Each named turn below is shown by a few rows before and after it. Which turns, in which order, take the first row of each later pair to the second? The first pair is answered.
turn j_402:
[ 12 -12 -16  28  -5   2 -10  10   7  -8   8]  ->  [ -1 -10  -2  23   2   1 -12  20  23  -3  10]
[-3 11  0 12 -2  0 -7  0  7 -9 -2]  ->  [-3  8 -2 11 -2  1 -7 -2  4 -7 -2]
[  6  11   7  -8  10  16  13  -3 -17   7  10]  ->  [ -2  13  11 -22   3   4   6  -3  -1   2  17]
[-5 -1 -7 -8 -7 -9 -2  3  7 -5  4]  ->  [  3  -5 -12   6   0   3   3   5  -9  -2  -3]
turn j_595:
[-7  8 17 13 15  3 11 18  1  5 -1]  ->  [  4   7   1  21  10  10  14   5 -18  -1  -3]
[-5 12 20 -8 11  6  2 10  9 10  1]  ->  [ 7 10 13  5 15 15  6  8 -9 10 -5]
[  1  11  -1 -21 -13  -5   3 -14  -8  -7   5]  ->  [ -8  12  14 -22  -6  -6   3  -2   5   2   6]
[  7  -7  10 -15  -3   3  -5  -5  -1   8   5]  ->  [  7  -7  13 -11  -2   5  -4   0   2  11   3]
turn j_632:
[ -8   9   6  -9   4   7 -11 -11   3  -3  10]  ->  [ -7   6  -4  -4  -2   4 -15 -12   6  -9  10]
[ -5  -7 -19  10 -12 -25 -11   3  12 -20   7]  ->  [ 10 -12 -22  30  -2  -6  -4   5 -10 -15  -4]
[-6  9  5 -5 -6 -4  7 13 -1 -2  8]  ->  [-5  6 -2 -2 -9 -7  4 12  3 -6  7]
[  1  11   9 -14  -1  -7   1  -2   3  -2   2]  ->  [  4   6  -5  -8  -7 -13  -2  -2   6  -7   2]
turn j_474:
[  1   3  16 -10   9   5   5   1  -3   7   0]  ->  [  1   4  12 -18   2   1   6  -6  -4   3   1]
[ 14   1 -12   6  -3   0  -6 -10 -22  -4   0]  ->  [ 12  -3  -7  18   6   6  -5   0 -21   2  -3]
[ 2 -2 -4 -2  4 -8  4 -8 -1 -1 -5]  ->  [ 3 -2 -7  2  4 -6  4 -6 -2 -1 -4]
[ 1  4 -3 -3 -7 -1  5 -6 -4 -2 -3]  ->  [ 3  2 -6  2 -4  2  3 -7 -5 -1 -4]
turn j_490:
[ -2   5  10 -18   1  -3   1   1   2   2  -1]  ->  [  6  -5 -12  -2  -7  -7   1  -4  -5  -7  -2]
[ 15   2  -7  -3  -9   1   2 -14 -23  -3  -2]  ->  [  7   7  12  -9   3   9   7  -7 -20   7  -2]
[ -2   9   4 -15  -3   3   0  -8  -8   0   5]  ->  [  4   1  -7  -3  -4   3  -1  -9 -14  -4   2]
Now pairs of rows:
Each pair is two turns apart.
[  0   3  -1 -13  -6  -7  -3  -2   1  -3   4]  ->  [  3   4   6  -7   5   5   5   0 -11   4   0]	j_402 then j_632
[-23 -12  19  11   4  -6   6  22   4  13 -15]  ->  [ -7  -7 -11 -10 -25 -20   6 -15 -17 -10 -11]	j_474 then j_402
[-20   0  17   4  -2 -23  -2  17  26  -8  -1]  ->  [ -9  -4  13  32  15   0   5  24   0  -1 -15]	j_402 then j_402
[-11  10  23  -1  28  11   2  14   5  17  -1]  ->  [  9  -8 -20  32  15   7  -3   6 -13   2  -9]	j_490 then j_490
[ 10  -9   5  24  14  13   9   6 -15   8 -11]  ->  [ 13 -11  -5  25   7  12   7   0 -19   1 -11]	j_595 then j_474
[ -4   7  14 -20  -5   0  -3   2  -8  -3  -4]  ->  [  6   0   0   2  -1  11  -2   0 -22  -4 -11]	j_632 then j_402
[ -3 -15  -7   4 -21 -21  -7   8  26  -9  -1]  ->  [ 11 -18   0  30   2  10  10  15  -9   7 -16]	j_632 then j_632
[  5  10  20 -31   6   4   4  -3  -4  -7  -4]  ->  [ -1   8  16 -33  -1  -8  -5  -2  11 -13   0]	j_595 then j_632
[  8  -2 -20   1 -12   3  -4  -1  -6  -8  -6]  ->  [ 2 -6 -5 17  3 11 -3 17 -1  3 -9]	j_474 then j_474
[  6  -5  -7  22  -4  -3  -4  12 -18  -7  -7]  ->  [-11  -5   1  11  -8 -19 -11  18   8  -7   2]	j_402 then j_490
[  8   5 -10 -21 -15  -2   9 -18 -19  -8   2]  ->  [  1   0 -14 -17 -22 -17  -2 -14   1 -14   7]	j_595 then j_632
[ 10   2   0   9  16  21  12  16  -9   9 -12]  ->  [ 21   1 -23  -5 -10   4   7  -6 -16 -11  -7]	j_402 then j_402
[10 -9  7 21 13 16  0 13 -3  7 -5]  ->  [  2 -11 -12   9 -11 -12 -15   2  19 -10   4]	j_402 then j_632
[-13  -1  25   7   9   6  -4  10   9  10   0]  ->  [  5  -1  -4  -8 -19  -3  -3 -22 -14 -11   2]	j_474 then j_402
[ -7   1   1 -12  -8 -13   0 -10  12  -3   7]  ->  [  4   4   9   0   8   9  12  -7 -14   9  -4]	j_402 then j_632
[ 4 -5 11 -2  8  9  1  8  1 12  1]  ->  [ -4 -10   1  -9  -2  -6  -4   4  14   3   6]	j_632 then j_632
[  7 -13 -21  23  -9  -3  -5  -3  -3  -7   1]  ->  [ -4   4  -3 -18 -18 -14  -4 -12  11  -7  12]	j_490 then j_402
[ -2  -9  11   7   4  11  11   9 -18   7  -7]  ->  [ -8   1  18 -20  -4   0   9   0  -9   3   1]	j_632 then j_474
[ 10  10  -9 -11 -10  -4  -8 -19   0 -19   1]  ->  [  6   4 -12   1 -11 -11 -15  -9  13 -19   1]	j_595 then j_632
[ 5  2  8  6 10 17 11 -3 -9 11 -5]  ->  [ 12   4  -8  -3 -10   7   8 -19 -13  -4  -1]	j_402 then j_402
[-7  3 17  3 12 11  3  8  2 10  2]  ->  [  9   2  -8   2  -4   8   5 -11 -21  -2  -3]	j_595 then j_595
[ 15  -9 -17  17  -4   4   2  -2  -6   3  -8]  ->  [  6   4  -2 -23 -15  -6   2 -14   4   0   3]	j_490 then j_402
[-5 -7 11 21 14 10  8 20 15 15 -8]  ->  [  7  -7   4  26  14  17  10  15  -1  13 -13]	j_632 then j_595
[  6 -10 -19  12  -4  -8  -2  -2  -2  -6  -3]  ->  [  8  -6   0  10  11  10   8   1 -16   6  -7]	j_490 then j_595
[  6   2  -8  22  10  21  18  13 -17  22 -22]  ->  [  1 -10 -36  21 -20 -12  -1   5  13  -3 -13]	j_402 then j_490
[  8   9   3 -23   0   4   5 -12  -4   3  -2]  ->  [  4   5  -1 -24  -7  -7  -1  -9  10  -1   2]	j_595 then j_632
[ -4   6 -15  -3 -17 -22  -3  -5  -1 -21   2]  ->  [-11   6  -5  -2 -14 -26  -6   2  12 -17   4]	j_595 then j_474
[  0 -16  -4  20   6   3  -5  12   4   5  -1]  ->  [ -7  -9  -2  -8 -11 -15  -8   0  15  -3   9]	j_632 then j_402
[ -3  10  11 -30 -11  -3   0 -26  -3  -1   8]  ->  [-16   4  14 -23 -10 -13  -7 -12  23   1  11]	j_632 then j_595
[  8  -6   7   7   6  15   1   8 -15  12   2]  ->  [  1   3  16 -21   1   6  -1   2  -6   9  10]	j_632 then j_474
[  8  -6   6  33  21  23   5  14 -23  12 -14]  ->  [ 11  -9 -37  15 -21 -14 -11 -12  -7 -19  -2]	j_490 then j_490
[ 12  -2   3  12   9  12   5   1 -23   7  -6]  ->  [ 10   0 -11  -8 -14  -8  -3 -14 -17  -9   1]	j_402 then j_402
[-15  15  13 -24  -6 -14  -8   7  20   7  -5]  ->  [ 15   6 -16   8  -2  12   4  -4 -30   5 -20]	j_474 then j_402
[-2 -1  8  6  6 -3 -7  8 14  7  5]  ->  [ -3   5   6  -9  -3 -10  -8  -4  12   1   9]	j_474 then j_474
[  1   7   8 -18  -7 -16  -5 -16  -3   6   5]  ->  [  3   7  15 -10   5   0   2 -11 -15  13  -1]	j_402 then j_632
[-10   2  -8  -1 -14  -8 -15  12  34   4   5]  ->  [ -4  -6 -13  20  -7   0 -16  18  26   5  -3]	j_632 then j_474
[-11   5   6 -17   5   0   2  -4  11   7  12]  ->  [-2  1  5  1 16 15  7  1 -2 15  5]	j_402 then j_402
[ 15  -3 -16   1  -4  -2   0  -9 -17  -3   6]  ->  [ 13   1  -5   4   8  10   5  -1 -21   5   2]	j_632 then j_474
[  7  -5 -19  20   5   2  -1  -1 -13  -6  -9]  ->  [ -2  -1 -19  -2 -12 -16  -7  -7   4 -16   2]	j_402 then j_402
[ -8   2 -13  15  -7 -17   9   5  13  -1   8]  ->  [-15   7   1   5  -1 -17  10   9  18   5  11]	j_490 then j_490
[ -8   1  17 -18  13   2   2   9   7   5  -3]  ->  [  4  -4   5   1  17  12   8   5 -15   7 -12]	j_402 then j_402
